In the rows, 128 means zero.
Each path below is one point turned by a fixed rotation once a step. After each direction that follows a path, write how fast that rotation turns it, in degrees per step (0 if it stays still).
Each turn is a multiple of 5 degrees from 10 to 175, or 0.
Each row of a path follows its step; steps can be skipped.
Rotation 1:
step 0: [123 132 127 132 126 130 126 128 131 125 131 128 133 126 127 131 133 131
 124 139 131 128 122 137 132 121 133 125 135 125 134 125 127 131 127 127
 136 131 130 124 133 128 132 122 134 130 124 137 143 128 136 122 133 127
 131 135 120 135 125]
step 1: [126 128 117 131 124 115 131 137 124 127 129 122 130 116 133 121 125 128
 132 134 126 133 124 128 124 125 123 132 133 132 130 132 128 131 125 122
 123 131 128 135 120 127 124 122 120 125 132 119 133 129 136 128 125 128
 130 129 129 129 130]
step 3: [129 129 122 125 118 135 125 120 131 124 135 130 126 122 130 129 135 132
 119 131 133 122 130 135 129 132 134 120 137 130 128 122 128 127 132 120
 134 125 125 131 140 130 133 125 132 129 130 120 130 125 125 130 132 128
 132 134 137 128 127]
step 5: [131 136 120 128 133 127 136 127 127 133 125 126 127 130 124 121 119 130
 135 122 132 130 130 118 128 129 133 124 120 120 123 133 121 127 117 130
 132 134 125 132 134 125 125 131 129 125 136 124 133 128 126 131 121 132
 132 131 133 135 135]
step 6: [128 130 130 126 127 134 119 114 130 124 131 132 122 124 128 135 135 135
 126 129 125 132 132 130 125 125 124 122 120 127 125 121 131 129 124 124
 131 122 120 138 127 121 128 126 132 130 123 129 134 127 120 117 124 127
 134 128 126 133 132]
step 8: [119 126 128 128 130 126 130 131 135 127 130 123 132 138 135 130 129 128
 130 130 128 130 122 120 125 128 133 125 126 119 127 125 121 133 127 134
 125 134 132 122 130 130 118 128 139 128 127 130 135 138 126 130 119 139
 122 129 129 130 134]
step 10: [123 131 131 125 127 132 123 132 132 137 124 131 135 124 136 128 131 133
 128 124 125 132 135 129 123 128 127 140 126 125 132 126 140 128 131 131
 120 123 132 129 126 125 129 126 131 130 132 128 127 117 120 123 134 129
 124 135 123 135 118]
step 12: [127 127 132 129 123 124 117 132 126 125 129 123 132 136 121 138 138 130
 131 129 124 128 130 129 124 132 130 130 132 136 123 129 116 127 116 133
 127 126 119 135 120 131 130 125 129 130 130 132 130 132 132 130 131 134
 129 132 123 130 132]
step 13: [121 124 126 130 125 128 130 122 130 134 124 130 124 122 127 131 128 127
 134 118 125 129 132 136 122 121 129 133 125 128 126 135 128 135 125 131
 129 134 131 127 128 128 127 130 124 125 132 122 131 123 132 133 143 118
 127 139 127 139 125]
step 14: [127 127 122 126 122 127 133 127 129 123 127 141 132 134 133 135 139 123
 133 128 127 132 125 125 133 127 123 128 129 128 128 129 140 137 131 127
 128 132 131 125 123 124 127 134 135 130 136 116 134 128 122 126 120 127
 133 128 124 123 130]
step 15: [140 130 129 131 130 124 133 136 135 133 131 128 127 132 126 131 133 128
 129 117 123 131 124 127 129 132 130 117 141 132 126 128 125 131 128 126
 130 129 116 133 128 133 137 124 128 141 125 133 131 129 132 132 124 125
 129 132 128 124 126]
[126 130 129 126 127 129 126 126 126 131 129 128 130 126 129 128 128 126
 130 126 127 124 127 129 130 127 128 126 128 126 126 129 130 128 127 126
 127 128 128 129 127 128 126 129 129 128 127 127 125 126 128 128 127 126
 129 128 126 128 129] -> 95
[129 132 128 128 127 126 127 126 129 127 129 130 127 127 129 132 128 128
 127 131 127 129 127 126 128 127 129 129 129 130 128 126 127 127 130 126
 129 129 126 130 126 128 128 129 130 125 129 129 128 127 129 129 128 127
 127 127 128 126 128] -> 130
Rotation 2:
step 0: [125 132 128 123 124 127 118 132 135 131 127 130 124 126 127 132 124 132
 124 133 119 130 131 130 126 120 130 122 116 134 133 137 132 139 131 139
 125 135 124 123 123 130 119 135 124 138 123 132 128 135 123 140 126 121
 126 130 130 130 123]
step 2: [129 132 122 126 121 124 125 132 137 132 113 130 135 125 131 129 125 131
 135 143 118 134 131 134 138 130 129 127 132 130 132 135 129 125 121 132
 121 130 125 125 125 128 131 129 130 131 141 125 131 130 134 130 127 134
 137 119 130 130 130]
step 3: [130 135 125 128 129 126 130 127 131 122 120 125 130 122 134 137 126 128
 135 142 125 118 125 129 136 130 125 126 124 135 136 124 134 130 125 138
 126 135 127 121 112 125 120 126 126 135 129 126 124 134 124 131 133 125
 124 122 131 123 135]
step 7: [129 126 131 124 130 124 123 120 137 129 131 127 123 125 130 133 128 137
 131 139 120 129 135 136 138 129 124 129 123 126 123 139 139 133 136 134
 124 133 131 125 131 121 125 128 119 138 129 127 119 136 131 135 129 131
 125 128 138 129 126]
step 8: [127 131 136 125 128 126 123 125 136 131 121 132 123 122 125 127 129 133
 134 141 126 128 124 134 130 124 123 128 120 133 132 132 123 142 119 135
 131 129 131 126 127 133 134 130 116 130 140 128 119 122 126 138 132 131
 132 127 130 124 125]
step 9: [128 126 123 125 130 133 121 136 136 127 123 133 126 116 128 126 124 135
 127 136 119 126 130 123 135 121 127 127 124 134 134 130 131 127 121 139
 124 135 136 121 125 128 131 127 129 126 135 121 134 124 127 136 120 119
 133 118 132 124 130]
step 10: [125 133 128 127 123 131 130 131 140 125 118 126 121 114 124 131 121 124
 128 132 122 136 132 130 134 129 121 123 122 127 137 127 136 131 134 136
 126 140 127 125 123 125 115 135 127 132 129 123 130 135 124 127 131 126
 129 120 128 133 122]
step 11: [127 132 122 121 117 122 126 119 129 130 130 132 126 125 123 136 118 130
 135 142 127 127 135 134 129 131 127 122 126 125 137 130 132 137 121 142
 119 121 120 128 125 131 122 127 123 128 132 128 130 129 126 132 132 122
 130 128 128 134 123]
step 12: [129 128 123 122 123 125 126 125 132 136 126 120 138 125 124 134 126 133
 136 138 132 132 130 125 139 123 124 128 132 140 127 136 129 124 123 136
 121 133 127 125 120 139 129 128 121 138 130 120 129 125 127 138 126 131
 129 125 129 135 133]
step 13: [125 133 119 129 128 123 129 122 141 124 120 128 129 125 129 126 132 141
 138 134 128 126 132 131 135 129 125 127 133 142 134 127 133 128 128 128
 126 135 128 127 123 124 135 134 125 131 134 125 124 140 125 130 129 126
 121 113 129 127 127]
step 15: [127 117 132 121 124 125 125 130 130 131 124 122 112 122 127 132 125 129
 130 132 125 130 124 127 126 124 119 129 125 130 132 135 127 138 122 139
 122 122 127 118 120 131 133 133 121 132 132 115 121 130 129 131 126 126
 121 124 136 129 130]
[127 129 125 129 129 130 130 129 131 126 128 129 129 129 126 127 130 129
 125 128 128 130 130 127 128 128 128 128 126 129 129 128 128 127 129 129
 129 128 128 129 126 129 132 127 128 125 128 129 129 127 130 128 125 129
 126 128 127 129 126] -> 90
[130 127 127 128 129 128 126 128 129 125 129 128 125 127 125 128 127 127
 128 126 126 128 127 125 128 127 127 128 126 129 130 129 126 128 127 130
 132 127 127 127 128 128 128 130 130 127 128 129 128 127 124 126 128 128
 128 125 128 128 129] -> 70
[127 125 127 127 127 127 129 127 129 127 129 127 127 127 129 127 129 127
 128 128 128 126 127 128 125 125 128 129 125 129 126 131 128 129 129 126
 128 128 132 130 128 125 129 130 127 126 128 128 126 127 129 127 128 128
 128 129 130 128 129] -> 40
